Here is a table of points, one per row:
[ 1.0  0.2  0.4 -0.3  0.6 -0.4  0.1 -1.8  0.4  0.4 -0.7  1.5 -0.5  0.2 -0.8  0.7  0.3 -1.1 -0.5  0.3  0.2  0.4 -0.6 -1.0]
[-0.4 -2.4  0.1  0.1 -1.1 -0.7 -0.2 -0.5 -0.6  0.1 -0.4 -0.6  0.0  0.3 -1.5 -0.5  1.0 -0.7  0.9 -1.1 -0.2  0.3 -0.7 -1.4]
[ 0.1 -0.6 -0.4  0.1  0.3  0.4  0.1  0.9  1.2  0.1 -0.2  0.0  0.0 -0.6  1.3  0.5  0.1 -0.4  0.1  0.0  0.4  0.7  0.1 -0.3]
[ 0.2 -1.9  0.5 -0.6  1.1  1.1  0.8 -0.8  0.1 -0.7 -0.2  0.9  0.8 -0.8  0.9 -1.5  0.4 -0.6 -0.2 -1.1 -0.9 -1.2 -0.5  0.5]
[ 1.7  0.7  1.0 -1.2 -1.9  0.3  0.3 -0.9  0.2 -0.5 -0.9  0.5  0.1  0.6  1.8  0.7 -0.9  1.0 -0.7  0.4 -1.7 -1.3 -1.1  0.8]
[-0.7 -0.3 -1.2  2.4 -1.0  0.3  1.4  0.6 -1.2 -0.4 -0.5 -1.8 -0.6  0.9 -0.9 -0.6  0.7  0.8 -1.3  0.4 -1.2  1.1 -0.2  0.0]
[-0.3 -1.4 -0.2 -1.0  1.2 -0.9 -1.3 -1.4 -0.8  0.4 -2.4  1.8  0.6 -0.1 -0.3  0.1  1.0  0.1 -0.7 -1.1 -1.7  0.3  0.3  0.2]
[-0.1  1.5 -0.7 -1.4  0.3 -0.2  0.4 -1.2  0.9  0.4 -1.9  0.7 -0.7 -1.6  0.7 -1.2  1.1  0.6  1.5 -0.8 -0.6  0.0  0.2 -1.0]
[ 0.0  2.2  0.0 -0.5 -1.5 -0.9 -0.3  0.3  0.4 -0.1  0.1 -0.4 -1.0  1.0  1.2 -0.6  0.2  1.4  1.0  0.2 -0.4  0.3  0.1  0.1]
[ 0.0 -2.1 -0.1  1.2 -0.9  0.2 -2.0 -1.6 -0.3 -0.6 -2.1  0.8  0.0 -0.3  0.1 -1.6  1.4 -0.7 -0.4 -1.8 -0.7  1.7 -0.5 -1.1]
[ 0.6  0.3  0.3 -1.2 -0.6 -1.1  0.1 -0.6  0.4 -0.8 -0.9  0.3 -0.1  1.3  1.3  0.4 -1.0  0.3 -0.4 -0.2 -2.8 -1.9 -0.4 -0.3]
[ 1.4 -0.1 -0.3  0.2 -1.1 -1.5  0.7 -0.9 -2.3 -0.2  0.2  0.4 -1.5  1.8 -2.3 -4.2  0.6  1.1 -0.5 -2.9 -0.4  0.2  0.5 -0.5]
[ 0.5  2.5 -0.5  0.4 -2.0  0.1  0.1  0.1 -0.2  0.4 -1.2  0.4 -0.4  1.1  0.3 -2.6  0.3  0.9 -1.6 -2.0  0.2  0.7  0.9 -0.3]
[-2.0  0.2 -0.9  0.5 -0.3 -1.0 -1.2  1.5  1.0  1.4  1.2 -1.4 -0.9  0.4  0.2  0.1 -1.1 -0.9 -0.7  1.8  2.0  0.2 -0.3  0.6]
[-0.6 -0.3  0.9  0.7 -1.4 -0.3 -1.3 -0.4 -0.9 -0.1 -0.8 -0.5  1.7  0.4  0.0 -1.4  1.0  0.3  1.1 -0.7 -1.2  0.1  0.6 -0.6]
[-0.5 -0.5  0.1 -0.3 -1.7 -1.0 -1.9  0.8 -0.1 -0.4 -0.8 -2.4 -0.9  2.7 -0.9  0.4 -1.2 -0.3  0.1  1.0  3.7  0.2  0.0 -0.2]
[ 0.5 -0.5  0.9 -0.6  0.7 -0.1 -0.1  1.8  1.1  0.4 -0.1  3.0 -0.8  0.0  3.0  1.2  0.3 -2.1  0.1  2.1  1.0  1.9 -1.6 -0.1]
[ 0.5 -1.6 -1.6 -0.2  0.6  0.1  0.1  1.0 -0.7 -2.1 -0.2 -1.1 -0.6  0.1 -1.1  0.7  0.8  0.2 -0.3 -0.3 -0.3  0.6  0.5 -0.9]
[ 1.1  1.0 -1.0 -0.8  0.6  0.4 -0.8 -0.4  0.8  0.0  0.0  1.5 -1.4  0.0 -1.2  0.7 -0.1 -1.2 -0.9  0.2  0.4  0.2  0.8  0.0]
[ 1.3  0.5 -1.5 -0.1 -2.6 -0.5 -0.1  0.3 -0.5 -0.2 -1.1 -0.8 -1.0  1.7 -0.8 -2.4 -0.7  0.9  0.1 -0.4 -0.7  0.3 -0.1  0.4]
[ 0.0 -1.3  0.3 -1.1  1.1  0.2 -1.6  1.1  0.1  0.1 -0.9 -0.8 -0.5 -0.1 -1.1  1.4 -0.6 -0.7 -0.8  0.1  1.1 -0.3 -1.0 -1.2]
[-0.2 -1.1  0.1 -1.1  1.9 -0.5  1.0 -2.8  0.8 -1.1  0.5  1.9  0.9 -0.6  3.1  0.3  0.5  0.3 -0.1  2.2 -0.8  0.8 -0.6  1.1]
[-1.0 -0.4  0.6 -0.8  0.4  0.0  0.1 -2.9  0.9 -0.3 -1.2  2.7  1.7 -0.7  0.5 -1.2  0.6  0.7  0.9  0.7 -0.3  1.6  0.8  0.0]
[-1.2 -1.0  0.0  1.2 -0.9 -0.7 -0.3  0.1  0.9  2.5  0.4 -2.8 -0.6  1.0 -1.1  0.9  0.3 -0.3 -0.1  1.0  1.3  1.4 -0.5 -0.3]
[-0.8  0.1 -0.2  0.4  0.8 -1.5 -2.1  0.3  0.2  1.1 -1.0 -1.6 -1.0  1.5 -2.0  0.3  0.8 -1.6 -0.3 -1.0  2.3  0.0 -1.1 -0.4]
[-0.9  0.4 -0.8  3.1  0.6  0.9  1.5  0.8  0.6  0.3  1.2 -2.1 -1.2  0.1 -1.6  0.1 -1.5 -0.8 -0.1  1.7  0.3  0.6  1.1  0.6]
[ 0.6 -2.0 -0.1 -0.2  0.6 -1.2  0.4 -2.9  0.7 -0.2 -0.8  2.8  0.7 -0.9  0.4 -1.0  1.2  1.3  2.6  0.0  0.6 -0.2 -0.3  1.1]
[-1.9  0.3  0.1  0.1 -0.8 -2.8 -0.1  0.0  1.8  1.6 -1.1 -0.9 -0.4  0.7 -0.3  0.2 -1.7 -0.4 -0.3  0.5  1.7  0.1  0.5 -0.6]
[ 0.2 -1.2  0.4 -1.3  1.2  0.4 -0.2 -1.7  0.5 -0.7 -0.4  0.9  0.4  0.3  0.6  0.4 -0.4  0.3  0.9 -0.9 -0.6 -0.8 -0.8  1.0]
[-0.5 -1.2 -1.2  0.6  0.5  0.5 -1.3  1.7 -1.5 -1.4  0.1 -0.5  0.0 -0.2 -1.6 -1.4  1.5 -0.6 -1.2 -2.4 -1.9  1.1  0.5 -1.3]
[ 0.4  2.5 -0.3  0.2 -0.7 -1.2  0.7 -2.6  0.7  0.4 -1.5 -0.2 -0.1 -0.6 -0.4 -1.9  0.9  0.6  0.7 -1.5 -1.1  0.2  0.4 -0.5]
[-2.2 -0.6 -1.3  1.8  1.7  1.1  2.6  1.0  0.2 -0.4  2.1 -1.4  0.0  0.6 -1.1  1.4 -1.0 -0.4 -1.9  3.0 -1.8  1.2  0.7  0.9]
[-0.2  0.1  0.9 -1.1 -1.1  0.1 -0.3  0.2  0.6 -1.1 -0.1 -1.4  2.4  0.3  1.4  0.5  1.1  0.8 -0.5 -0.3 -0.8  1.1  0.0 -0.3]
[-0.2  2.4 -0.1 -1.0 -0.4 -0.9 -0.8  1.4  1.3  0.6 -1.3  0.1  0.4  0.2  0.9  0.6 -1.1 -0.8  0.5  0.8  1.1 -0.3  1.0  0.6]
[-0.1  0.5 -0.8 -1.3  0.8 -0.1  0.4 -0.2  1.4 -2.0 -1.0  1.4 -2.4 -1.7  1.1 -0.7  0.1  0.6  2.9  1.3  0.9  0.3 -2.0 -0.8]
[-0.7 -1.8  1.1 -0.3  3.0  0.4  0.6 -0.1  0.4 -0.7 -0.7  0.4  1.8 -0.1 -1.3 -0.7  0.0  0.1  1.0 -1.5 -2.1 -1.0 -0.4 -0.3]
[ 0.4 -0.3 -2.0  1.1  3.2  2.0  0.8  2.6  1.1 -1.3  1.6  1.2  0.3 -1.7  1.6  1.7 -1.7  0.4 -0.6  2.3 -0.8  1.4 -0.4  0.6]
Along one direction, these points spread out more than along any other. Take the direction at right angles to it along which they spread out most. Then take the direction at right angles to both along which they spread out most. Go by this last direction. How far along it is each point below, from 0 to 99? 50 is the average, and the first point above lies past it. One standard deviation of the points above along it is 16.
[ 0.6 -2.0 -0.1 -0.2  0.6 -1.2  0.4 -2.9  0.7 -0.2 -0.8  2.8  0.7 -0.9  0.4 -1.0  1.2  1.3  2.6  0.0  0.6 -0.2 -0.3  1.1] 57
[-0.5 -1.2 -1.2  0.6  0.5  0.5 -1.3  1.7 -1.5 -1.4  0.1 -0.5  0.0 -0.2 -1.6 -1.4  1.5 -0.6 -1.2 -2.4 -1.9  1.1  0.5 -1.3] 14
[-0.2  2.4 -0.1 -1.0 -0.4 -0.9 -0.8  1.4  1.3  0.6 -1.3  0.1  0.4  0.2  0.9  0.6 -1.1 -0.8  0.5  0.8  1.1 -0.3  1.0  0.6] 78
[-0.1  1.5 -0.7 -1.4  0.3 -0.2  0.4 -1.2  0.9  0.4 -1.9  0.7 -0.7 -1.6  0.7 -1.2  1.1  0.6  1.5 -0.8 -0.6  0.0  0.2 -1.0] 62
[-1.2 -1.0  0.0  1.2 -0.9 -0.7 -0.3  0.1  0.9  2.5  0.4 -2.8 -0.6  1.0 -1.1  0.9  0.3 -0.3 -0.1  1.0  1.3  1.4 -0.5 -0.3] 56
[ 0.0 -1.3  0.3 -1.1  1.1  0.2 -1.6  1.1  0.1  0.1 -0.9 -0.8 -0.5 -0.1 -1.1  1.4 -0.6 -0.7 -0.8  0.1  1.1 -0.3 -1.0 -1.2] 52
[-0.7 -0.3 -1.2  2.4 -1.0  0.3  1.4  0.6 -1.2 -0.4 -0.5 -1.8 -0.6  0.9 -0.9 -0.6  0.7  0.8 -1.3  0.4 -1.2  1.1 -0.2  0.0] 26
[ 0.4 -0.3 -2.0  1.1  3.2  2.0  0.8  2.6  1.1 -1.3  1.6  1.2  0.3 -1.7  1.6  1.7 -1.7  0.4 -0.6  2.3 -0.8  1.4 -0.4  0.6] 29
[ 0.2 -1.9  0.5 -0.6  1.1  1.1  0.8 -0.8  0.1 -0.7 -0.2  0.9  0.8 -0.8  0.9 -1.5  0.4 -0.6 -0.2 -1.1 -0.9 -1.2 -0.5  0.5] 35
[-0.7 -1.8  1.1 -0.3  3.0  0.4  0.6 -0.1  0.4 -0.7 -0.7  0.4  1.8 -0.1 -1.3 -0.7  0.0  0.1  1.0 -1.5 -2.1 -1.0 -0.4 -0.3] 24
